Each path below is one point turned by a fixed rotation once a step. After each direction that follows a path, write how fast that rotation turns it, in deg/step (0 if it stays still).
Each turn is a multiple of 5 degrees from 10 to 175, or 0.
Each row of a path follows its step; steps can be skipped.

step 0: [-23.9  37.1 -18.4  -5.4 -32.7 -20.2  10.0  32.9  28.5 -24.0  26.7 -45.1
 -23.9  17.5  14.1   8.6  34.0  -7.2   8.0  27.1   4.3  -3.2  23.7  27.4
  -2.1  20.6  50.9  -0.6   4.3]
step 1: [-22.2 -22.5 -15.8 -14.0 -14.3  23.8  11.9  11.8  19.9 -60.8  28.1 -21.7
 -30.0 -33.4   4.0   6.5  27.0 -22.8  18.3  44.3  34.1  32.5 -20.2  14.3
  -6.0 -11.5  -9.0  -5.5  12.9]
step 2: [-34.3   8.8   0.8   8.8 -21.7 -12.4 -23.6  50.1  50.0 -16.2  26.1  -7.1
  35.6 -18.1 -38.4 -28.3  31.6 -24.3  -5.4  12.3  14.1  -0.5 -29.4   7.8
   0.6 -11.7   8.0 -26.8  12.2]
step 3: [-45.0 -28.7  11.0  41.7 -13.8 -25.3   3.6  34.6 -16.6   1.1  54.0  11.7
   5.8 -15.8  11.0   2.6   5.0   0.7  49.6  17.5  17.9  17.2 -19.0 -26.5
   4.3 -21.1  24.7  -6.6  21.1]
step 5: [-33.6 -12.6  47.5  23.5   5.0  18.0  16.7  15.0   3.7  14.8  28.7  -8.2
   3.9   4.1 -16.9  56.7  -7.4  16.9   5.6   1.5  29.9 -45.8 -17.5  22.0
 -22.3   8.5  36.5  -3.3  20.5]
step 6: [-50.7 -16.8  -8.8  -0.7  12.4   4.1   4.4  14.1   3.0  -8.3  39.2 -25.8
 -47.7  -6.9 -34.1  17.3 -20.2 -21.0  -3.2  -9.9 -15.8 -30.4  -5.2 -18.8
 -50.7  27.9  -9.1  29.9   0.6]
step 7: [-21.4 -13.4 -19.5 -20.1  21.8   0.9   8.4  14.0  23.3  -9.7  -3.1 -22.4
   0.3 -48.8  -9.2  30.0   6.2  30.7 -33.9 -13.3  12.6 -11.8 -29.8 -32.8
 -37.0  25.3  51.5 -19.0  12.1]
step 8: [-42.6  12.8 -30.7 -21.1  14.0 -21.6   7.2  39.4  13.0  -3.4   4.3  -6.8
 -63.0 -14.4   6.4   5.7  14.2   8.6  25.8 -24.4   4.4 -35.7 -29.9  -3.5
  36.4  29.7  26.2 -11.0  -5.6]
step 9: [ -8.4  28.9 -14.9 -24.3 -36.5  -9.1   4.0   9.6  30.4 -40.3  25.1 -47.1
 -28.3  -5.5   7.4  28.5  -8.3  35.1   1.9  28.0 -18.0  17.9 -36.4 -24.1
  23.3   6.5  22.4  10.5  25.3]
step 10: [-18.0  37.6 -26.7  -4.3   4.7 -16.0  24.9  27.9   2.2 -56.7  11.8 -21.0
  -2.7 -12.7 -22.0   9.3 -13.6  -3.6   9.5  31.5  45.4 -12.7 -43.7  37.5
  13.4  -6.5 -10.9 -31.8   9.8]
step 11: [-25.9   6.0  -5.8   5.6  24.7 -10.0 -23.3  41.7  34.7 -27.7  16.0 -16.7
  13.8  -1.9 -37.3   6.1  -3.7 -13.6  21.5  33.8  10.8  -7.2  -9.1 -22.8
  25.9 -49.1   4.2  32.1  47.3]
Speeds:
[ -8.4   5.0  14.1  -2.2 -13.4 -10.1   0.4  15.6  -4.1  10.9  -0.1   0.5
  -7.7  17.7  -7.5   6.0   6.3  -9.9   8.6  -4.9 -13.1  -7.7  13.7 -11.3
  10.7  -2.9   3.5   6.8  11.3] => 125
[ -0.3   1.1  -1.0   8.8   7.1 -13.2  19.2  18.2  -6.4  -3.1   1.1   8.8
   4.0   4.0  17.4   3.3  -1.4   3.8   3.7   3.5  11.4 -16.2  11.9   9.0
  -3.0  -4.1   6.0 -10.0 -15.0] => 145
[ -6.9   0.0   1.4 -13.2   0.1  -3.7  12.2  -2.0   2.3 -12.8  -8.6 -10.9
   0.2  -7.6  10.4 -18.3   7.0  14.2   0.5  -0.9  -2.7  -8.0  11.8   3.0
   6.1  18.5  -6.9   3.1  18.9] => 40
[  0.3  28.4  -3.9  -9.9   3.0   5.8   1.2  -3.1  -2.4 -17.1   6.7  14.6
   5.5  -5.3   5.2  -3.4   9.4 -17.8   0.8   8.6   3.6   7.6   4.4   0.0
   9.5  -8.3  10.0   7.3   3.9] => 35
[  7.6   5.7   7.7  17.8  -2.7  -0.8  11.3  -5.3 -14.2  -1.5   2.4  -8.6
   8.5   3.7  -2.9 -12.9 -13.1  -1.7  -0.7  10.1  -1.8  -8.4 -20.1 -10.6
  19.9   7.6   4.3   2.5  -1.4] => 60

step 0: [ -7.8 -26.0 -26.2  22.9   2.2  -6.5   9.5 -43.9 -34.6  -9.0  22.2  -8.3
  -0.4 -51.8  11.3 -33.3  13.0  21.4 -25.9 -16.1  -3.9 -26.2  36.8 -24.0
  32.1   0.4 -23.1  15.9  23.4]
step 1: [ 28.5  -4.7  -4.8 -15.3 -10.4   2.3  22.9 -11.4  24.6 -10.4 -35.6  -1.8
  52.5  16.1 -16.9  23.7 -10.1 -18.0 -20.0  -9.5  39.2  -6.0 -36.2   0.6
 -66.0 -13.7   7.9  -9.8  -9.6]
step 2: [ -2.1  18.0   0.0  -9.9  28.3   7.6  32.0   3.7  11.0  28.6  36.9  12.9
 -19.6 -30.6  44.2 -33.0  32.7   4.4  39.2  38.8 -15.5  -8.3  20.5  12.2
  -8.4  20.2   9.9  34.3   1.3]
step 3: [ -4.0  18.2 -30.1  34.6 -33.3  15.5  -8.2  -3.3 -18.7 -16.2   5.1  -7.5
  27.5 -30.1  -3.4   5.3  -1.7  -8.4 -32.4 -69.0  29.8 -13.8  18.0 -15.2
   9.3 -25.4  18.3 -18.0 -37.2]
step 4: [ 48.7  10.0  35.9 -13.8   4.6 -21.9  18.8 -14.5  20.6  40.1   8.7 -39.4
  -6.6  16.6   0.1  -6.4   1.4 -26.0  -3.0  39.4 -17.6  14.1  -0.6  24.6
 -51.6 -22.6   9.9 -21.1   6.3]
step 5: [-25.0  49.1  -9.5  -6.2 -28.2  36.5  -9.3  18.9   0.6   3.3  37.9   3.5
  12.2 -20.2  -2.4   9.9   4.3  20.1  35.1 -31.3 -26.2   2.5  -4.8  10.8
  33.6  29.9  33.5  43.0   7.9]
step 6: [  2.3 -30.3  11.6  40.5  -1.1 -20.0   1.3  15.6 -25.4   3.3   3.9 -11.5
 -11.4  -1.1 -19.1   0.8  -9.4 -15.1 -25.9 -29.5   0.2 -17.6  41.9  14.2
 -17.7 -24.9   4.6 -74.0  33.5]
step 8: [-20.3  -0.5  17.0  -2.4 -16.4  41.6  34.8  15.1 -16.0  -9.4  22.4  38.1
  -2.9 -11.9   2.9  31.8  -1.4  29.8   1.4   0.3   8.1 -33.7  51.5  -2.7
  12.3  18.8 -18.5   3.2  54.5]
step 9: [  1.9 -21.0 -36.6  16.2  46.3 -41.8 -12.3  -6.6 -10.5   6.2 -41.8  -1.2
   9.6 -27.1 -37.9 -28.3 -16.4 -35.9   9.2 -36.3  17.4   8.3  -4.8 -16.9
 -38.9   0.5   8.5 -10.0   4.4]
step 10: [ 26.2   5.8  13.9 -29.3 -12.7  12.0  27.6   0.3  23.9   7.3  -2.2   0.1
  29.5  22.0  30.4  18.4  32.0 -23.3  -3.0  27.2 -39.3 -30.7  31.2  -9.9
  -3.8   3.5 -40.3  46.7 -23.1]
step 11: [-10.3  46.9 -33.1  10.5  -3.9  26.7  13.3   3.3   9.3   3.2   4.7  25.3
 -12.8 -60.3 -18.0 -24.1 -27.6  20.6 -17.6  -3.1  50.4  34.2  21.9 -10.9
  -7.7  -3.2  -5.6  -2.9  27.0]
Speeds:
[  5.5  12.5  21.4   2.6   2.7 -12.1  -8.9   3.7 -10.9  -1.8  -0.3   1.3
  -7.1   5.0  -5.5  15.0  -8.3   2.3  13.2  -7.6 -14.0  -3.8   2.1 -10.9
   7.6  -7.1  17.0  -5.4  10.1] => 35
[ -0.5 -14.7  11.5  -2.3   8.9   8.7  -6.5   2.9  -6.3  -6.3 -12.1  -3.1
  -1.7  -1.4   8.5   8.0   7.3  10.4   6.5   6.9   4.6  24.5  -8.4  -1.1
  17.5   0.7  -5.9 -11.7 -12.6] => 0
[  8.9 -23.2 -14.8   3.0  -0.5  -7.9  13.4  -2.7  -3.5  11.5   1.0 -10.6
  -1.3   8.4  -4.6   0.3 -10.5  -6.8  -4.9 -10.6   7.5   3.0   5.4 -14.7
  15.1  -1.7  14.6  -3.4  -3.2] => 125
[ -6.6   4.2   6.6  10.4  -3.5  -4.0  -3.5 -16.4  -7.6  -6.9  -7.1  -1.7
  17.9  -8.2  -6.8 -10.8 -18.2  -6.2   1.6   6.0   6.7  -7.1   8.0   7.0
   5.8  12.0   0.6 -21.2  -7.0] => 130
[ -5.6  -3.4   2.9  -2.3 -23.1   1.1   4.4   0.4  -5.0 -10.2 -13.3   6.9
  -8.1 -14.1  -1.9  -1.8   2.5  16.1 -12.4  -3.2  -1.9   2.8  20.9   5.0
   8.5  -2.3  11.2  13.5  -0.7] => 135
[ -2.4   0.9  -5.9 -16.0  -6.0  -6.0  -2.6   0.1 -12.5 -20.3   6.6  -0.9
  -4.8  -2.7  14.3   1.8  -9.9 -12.7  -5.5 -13.4  10.6  14.1   1.1   0.0
 -10.7  -8.4  -6.0 -10.9  13.3] => 135
[-13.3  -6.2   4.6  -5.3 -15.1 -16.2  -6.4   2.4   9.9   5.0 -14.5 -24.7
  10.1  -4.0   3.5  10.9   5.8  -5.2  -1.0  12.6  -0.8  -3.2  -3.1 -10.6
 -11.3  -6.6   0.1   0.5   1.3] => 125
